In the data rows, 50 means zero.
Here is a table of points, one per row:
[56,44,55,50,55,58,70,68,35,65,49,76,21,42,45,25,56,60,35,73,29,54,39,18,30,53,
 68,56,53,46,63,49]
[54,37,48,24,48,28,68,57,69,34,68,56,44,36,25,58,54,75,69,60,64,43,48,62,58,45,
 58,40,61,43,62,42]
[40,40,61,61,33,40,55,23,61,29,27,55,27,64,35,66,40,33,43,31,29,70,42,59,48,55,
 71,31,24,31,14,64]
[78,56,69,61,41,61,30,44,41,44,33,51,63,44,31,54,49,54,30,44,55,38,48,53,51,67,
 47,41,47,45,45,64]
[59,47,57,48,69,57,54,46,61,41,65,41,40,53,60,65,56,53,59,46,60,55,53,55,57,72,
 44,39,37,66,55,48]
[37,42,72,55,52,19,52,32,63,59,35,39,48,33,54,53,64,47,21,39,34,41,48,38,57,43,
 41,53,43,36,28,65]
[52,55,57,47,35,51,44,33,36,43,59,68,26,56,56,37,35,52,51,74,36,29,27,42,37,62,
 57,61,51,63,50,32]
[49,46,62,50,30,65,49,42,46,43,48,42,42,38,54,47,53,33,26,27,43,41,47,60,56,56,
 57,55,58,66,42,80]
[54,42,62,33,61,60,55,52,47,46,44,42,25,39,43,30,68,52,54,81,44,51,44,41,23,72,
 81,44,50,46,66,57]
[27,60,50,53,53,53,29,37,15,63,43,77,16,42,48,63,48,64,45,74,43,20,27,25,64,50,
 42,42,47,37,76,54]
[62,57,58,73,47,56,52,47,41,26,47,54,72,50,40,55,36,43,28,52,59,26,42,56,54,42,
 56,44,64,47,54,49]
[53,54,53,46,32,46,45,40,60,58,51,23,35,38,69,42,61,53,43,39,42,36,80,33,57,40,
 29,52,49,65,52,66]
[46,61,53,51,70,37,40,42,54,47,50,55,56,65,45,54,78,51,51,49,66,39,43,60,66,73,
 43,52,47,46,41,52]
[50,70,74,63,61,37,46,85,42,27,56,46,56,74,50,51,49,38,35,34,38,46,34,66,30,37,
 34,46,70,67,36,34]
[56,43,51,62,42,53,62,63,53,43,58,34,61,58,61,40,67,54,51,48,54,56,47,48,68,63,
 36,47,53,57,63,44]
[30,35,74,57,40,12,67,30,48,46,34,29,43,50,60,54,55,46,39,28,34,44,61,30,58,45,
 43,60,43,54,37,56]
[69,43,68,60,37,24,32,73,29,54,36,36,42,36,31,51,16,45,30,30,62,72,64,63,41,28,
 54,58,50,44,26,48]
[59,54,53,46,71,58,53,41,61,45,63,57,58,54,60,36,64,38,60,48,45,48,66,52,60,51,
 55,45,46,57,47,29]
[54,63,60,48,66,58,60,43,55,63,43,56,70,53,69,77,33,61,53,41,47,63,41,44,36,37,
 31,49,47,64,64,41]
[51,39,46,38,64,58,56,47,52,65,43,51,61,47,58,22,43,47,53,47,62,50,39,67,65,44,
 61,51,52,61,41,63]
[39,37,54,66,46,28,70,15,38,37,41,43,32,36,43,41,50,57,39,18,50,49,69,49,27,56,
 29,20,42,44,28,49]
[37,42,29,28,58,59,55,49,36,59,39,51,63,64,62,36,67,56,33,48,43,53,40,53,66,60,
 56,45,60,49,37,17]
[47,50,35,44,33,47,50,51,70,40,51,49,73,36,50,28,56,70,56,43,56,49,35,41,54,50,
 52,29,49,59,57,54]
[29,17,24,50,54,59,36,55,58,48,23,74,59,19,20,63,44,75,87,57,22,56,70,71,68,53,
 41,82,48,59,54,32]
[44,47,43,56,56,40,47,43,57,73,46,41,55,69,50,34,52,38,46,51,58,55,48,67,74,50,
 46,47,56,57,64,58]
[40,49,48,22,63,41,40,50,54,42,88,38,48,26,28,55,70,64,43,63,41,53,41,61,66,42,
 67,61,48,42,62,49]
[52,50,70,59,50,69,40,31,46,51,85,43,53,62,54,57,61,51,62,50,56,68,72,51,54,62,
 48,47,56,65,52,22]
[23,56,42,55,47,64,44,71,39,65,64,64,50,61,46,60,73,59,63,37,85,61,50,29,50,69,
 51,73,44,38,25,59]
[29,33,46,39,63,65,42,53,59,37,57,74,48,67,63,25,54,55,45,49,70,46,63,58,71,44,
 55,54,57,42,37,42]
[46,64,49,76,55,35,7,98,32,42,25,14,36,28,54,48,39,33,62,33,42,53,59,77,34,25,
 65,28,31,27,47,19]
[70,50,28,51,60,35,67,55,48,68,44,43,58,78,42,37,52,57,53,51,51,56,55,58,61,61,
 50,51,69,44,45,58]
[55,48,56,56,61,39,65,51,70,60,55,52,55,68,54,27,36,45,56,50,47,55,33,71,67,67,
 37,54,53,51,61,54]
[71,50,23,55,65,50,52,46,57,61,63,51,51,62,62,52,57,48,36,13,52,39,66,57,51,58,
 52,55,47,48,75,46]
[30,44,52,43,76,57,28,47,61,45,62,42,69,61,49,61,56,57,27,62,60,64,61,30,36,61,
 65,49,47,56,33,54]
[63,53,58,35,51,42,26,39,63,74,49,39,52,45,56,38,45,51,59,56,21,27,44,29,45,58,
 33,58,46,47,34,60]
[65,50,38,39,30,51,51,47,53,49,39,51,46,57,46,40,54,49,53,47,59,31,38,26,54,39,
 53,51,38,76,45,35]
[64,15,58,76,54,70,50,67,80,59,45,58,53,63,74,99,55,45,42,79,66,45,61,39,37,37,
 53,45,63,19,51,55]
[44,46,50,26,54,44,53,40,62,63,40,66,49,51,56,39,71,43,57,45,74,46,43,64,40,65,
 61,60,75,35,46,19]
[47,89,68,43,66,41,66,63,69,61,42,55,61,58,66,64,27,48,63,52,41,44,48,41,55,47,
 47,37,52,66,49,60]
[39,59,38,64,20,48,40,55,37,20,32,3,28,36,49,58,11,8,53,74,63,80,61,45,47,59,
 37,69,19,12,54,26]
[30,47,52,32,46,62,56,45,72,51,30,66,36,55,35,50,47,80,46,68,65,49,73,68,80,40,
 51,63,61,54,56,20]
[39,76,62,58,66,53,74,58,47,41,41,39,61,54,85,58,31,62,43,40,40,36,45,63,39,27,
 44,50,84,47,53,46]
[38,66,38,53,36,33,53,50,43,16,44,56,53,50,35,61,27,27,21,32,38,61,66,33,35,65,
 55,46,48,28,33,42]
[47,47,54,57,31,55,37,43,50,31,39,41,78,78,27,40,48,51,57,46,57,33,40,42,55,38,
 38,19,54,42,58,71]
[55,64,58,37,57,48,49,45,48,38,56,49,74,52,66,66,59,54,46,55,50,65,55,41,53,60,
 48,55,42,72,49,30]
[65,52,64,44,40,46,57,39,47,57,47,53,89,48,29,50,61,22,58,39,53,46,41,46,54,45,
 61,56,46,50,78,50]
[55,62,59,60,67,47,60,50,54,54,53,54,73,47,64,57,30,56,47,60,42,69,25,49,55,46,
 42,45,52,69,52,44]
[61,66,46,55,60,49,53,41,44,58,84,45,49,63,52,50,34,66,56,36,54,39,64,53,55,54,
 64,35,55,58,52,35]
[55,29,28,44,24,27,6,32,59,41,58,57,31,39,77,56,40,31,55,50,44,35,23,57,37,46,
 26,65,69,69,49,52]
[35,26,28,47,60,47,40,65,49,48,37,77,58,26,13,61,41,53,88,61,33,50,84,59,58,78,
 50,83,69,74,37,49]
[62,74,41,60,76,44,54,50,52,61,46,56,53,49,62,64,36,77,46,36,60,57,44,56,59,48,
 43,37,38,65,61,52]
[20,24,38,51,20,49,74,69,39,73,78,74,70,38,74,90,51,37,31,82,30,41,74,92,27,59,
 41,23,14,32,50,62]
[64,33,57,45,40,56,49,52,46,46,52,29,75,64,62,37,43,29,64,52,47,40,55,50,61,63,
 55,34,66,45,70,65]
[52,64,59,55,40,36,61,34,64,57,66,46,74,50,32,40,56,36,63,48,45,49,52,45,61,44,
 50,41,53,48,68,52]
[50,70,26,69,60,33,54,44,61,65,39,32,49,51,45,37,65,64,56,71,63,51,47,60,67,56,
 66,46,73,56,28,52]
[45,74,74,53,46,76,64,47,51,38,43,49,61,47,86,83,32,76,71,36,54,58,37,54,29,45,
 47,47,70,60,61,58]
[71,46,35,60,45,32,37,35,62,47,61,56,34,44,54,46,46,54,45,62,40,27,39,43,33,52,
 45,55,43,81,59,28]
[33,40,42,21,54,39,68,55,60,44,52,49,62,20,47,35,50,55,59,57,64,49,60,54,47,62,
 53,48,79,47,56,57]
[61,66,50,39,33,57,50,51,82,70,48,53,33,40,57,44,51,33,42,34,42,31,54,28,56,62,
 56,58,49,49,52,55]
[28,57,61,52,31,42,30,44,14,67,74,77,12,48,56,50,32,57,65,75,26,54,37,20,66,38,
 55,41,65,47,64,73]
[72,59,36,53,33,65,63,39,46,63,41,30,59,54,38,48,64,47,45,38,37,57,31,55,62,44,
 55,43,62,48,61,55]
[49,75,43,45,30,36,40,56,46,42,33,43,35,38,30,48,4,30,38,45,69,74,68,53,33,48,
 31,57,24,7,39,43]
[24,55,36,48,2,56,78,71,29,82,62,60,70,66,60,78,57,51,53,97,50,28,75,99,6,36,
 49,51,0,52,36,68]
[56,59,23,20,69,52,43,50,58,21,67,45,30,45,21,62,70,53,66,66,14,61,61,51,32,23,
 57,80,45,47,48,66]
[68,50,66,80,63,40,43,89,36,35,40,40,45,18,41,40,30,30,51,40,50,60,41,64,53,26,
 42,41,30,31,31,37]
[47,37,41,32,69,46,58,44,31,37,32,61,15,57,40,39,77,54,62,70,36,57,50,39,16,47,
 47,50,47,46,74,63]
[37,54,39,52,59,30,64,58,16,50,50,81,7,67,43,38,57,46,48,68,48,53,50,25,48,29,
 51,60,54,44,88,80]
[41,43,19,67,47,62,50,41,53,39,46,86,50,33,77,27,62,66,66,51,63,67,56,54,56,57,
 69,71,33,41,32,65]
[57,44,62,52,31,51,44,77,32,42,47,40,32,33,34,55,0,33,47,35,56,73,58,52,56,44,
 48,37,32,23,28,38]
[23,42,28,65,50,54,67,63,44,71,90,50,51,56,43,73,60,47,68,42,68,57,35,30,37,54,
 54,62,40,36,14,52]
[41,24,49,41,73,62,36,41,58,65,68,43,56,66,56,73,58,55,52,52,71,72,50,37,32,58,
 43,39,43,42,45,41]
[65,41,42,37,49,60,62,49,55,44,34,44,31,56,50,39,43,38,62,53,36,16,60,16,51,57,
 53,57,35,77,52,38]
[52,24,44,13,66,40,59,57,35,39,71,29,48,37,40,56,51,64,61,56,67,40,43,54,72,35,
 59,60,46,53,52,66]
[81,38,41,51,53,43,51,52,47,49,59,38,53,77,67,56,57,61,59,39,50,55,48,62,57,56,
 56,61,59,50,50,55]
[35,51,56,68,39,65,52,48,62,62,52,25,47,41,26,42,46,67,48,28,53,40,23,53,45,66,
 63,63,46,62,83,54]
[63,68,85,60,53,54,43,87,38,40,25,57,52,56,44,56,68,37,50,27,47,35,49,70,38,34,
 33,42,64,59,37,41]
[34,58,60,29,65,72,49,40,61,55,51,57,41,64,52,41,68,48,65,39,66,58,42,56,65,56,
 42,62,47,35,43,31]
[70,56,36,61,53,89,51,28,42,58,47,43,70,51,31,39,36,39,39,42,45,35,43,48,40,40,
 27,42,64,43,45,64]
[49,33,67,37,43,55,46,51,37,65,43,68,12,64,47,26,64,58,52,70,22,73,52,49,35,45,
 61,44,53,50,67,65]
[46,54,39,36,33,65,35,60,70,52,40,32,48,65,36,36,53,65,24,41,52,49,42,33,48,41,
 60,58,39,76,67,48]
[70,61,76,61,55,58,38,68,42,30,42,56,66,43,51,39,46,50,31,49,55,32,57,63,58,58,
 34,35,54,47,50,64]
[65,63,51,48,37,38,50,51,45,57,46,48,70,50,72,60,56,50,60,48,45,63,38,52,65,52,
 54,41,65,50,64,53]
[45,33,43,69,47,62,49,45,44,42,65,77,69,53,63,13,58,81,59,53,55,63,69,43,45,36,
 59,90,41,20,43,51]
[62,36,49,59,70,62,51,41,49,56,59,51,54,36,62,69,75,45,38,57,72,72,64,37,50,40,
 53,38,47,68,39,43]
[63,64,42,57,32,76,60,45,65,48,58,42,49,45,27,50,60,31,36,55,50,57,31,55,66,48,
 27,40,66,56,51,64]
[47,62,68,55,76,59,43,31,58,58,46,58,70,45,71,69,44,32,54,54,71,63,52,43,31,42,
 77,49,51,70,56,54]
There is one direction along which these points spread out most. Take the direction at right angles to it along which they spread out most. Go by this last direction. For each point below, how far along it does it lie, from 0 to 99? 50 is the average, and the first point above lies past it. One standard deviation of the points above along it is 16.
[45,33,43,69,47,62,49,45,44,42,65,77,69,53,63,13,58,81,59,53,55,63,69,43,45,36,
 59,90,41,20,43,51] 69
[41,43,19,67,47,62,50,41,53,39,46,86,50,33,77,27,62,66,66,51,63,67,56,54,56,57,
 69,71,33,41,32,65] 70
[65,52,64,44,40,46,57,39,47,57,47,53,89,48,29,50,61,22,58,39,53,46,41,46,54,45,
 61,56,46,50,78,50] 34
[47,37,41,32,69,46,58,44,31,37,32,61,15,57,40,39,77,54,62,70,36,57,50,39,16,47,
 47,50,47,46,74,63] 79
[46,64,49,76,55,35,7,98,32,42,25,14,36,28,54,48,39,33,62,33,42,53,59,77,34,25,
 65,28,31,27,47,19] 59
[47,89,68,43,66,41,66,63,69,61,42,55,61,58,66,64,27,48,63,52,41,44,48,41,55,47,
 47,37,52,66,49,60] 30
[46,61,53,51,70,37,40,42,54,47,50,55,56,65,45,54,78,51,51,49,66,39,43,60,66,73,
 43,52,47,46,41,52] 40
[55,29,28,44,24,27,6,32,59,41,58,57,31,39,77,56,40,31,55,50,44,35,23,57,37,46,
 26,65,69,69,49,52] 56
[56,59,23,20,69,52,43,50,58,21,67,45,30,45,21,62,70,53,66,66,14,61,61,51,32,23,
 57,80,45,47,48,66] 79
[53,54,53,46,32,46,45,40,60,58,51,23,35,38,69,42,61,53,43,39,42,36,80,33,57,40,
 29,52,49,65,52,66] 45
[33,40,42,21,54,39,68,55,60,44,52,49,62,20,47,35,50,55,59,57,64,49,60,54,47,62,
 53,48,79,47,56,57] 55
[40,40,61,61,33,40,55,23,61,29,27,55,27,64,35,66,40,33,43,31,29,70,42,59,48,55,
 71,31,24,31,14,64] 63
[20,24,38,51,20,49,74,69,39,73,78,74,70,38,74,90,51,37,31,82,30,41,74,92,27,59,
 41,23,14,32,50,62] 82
[59,47,57,48,69,57,54,46,61,41,65,41,40,53,60,65,56,53,59,46,60,55,53,55,57,72,
 44,39,37,66,55,48] 39
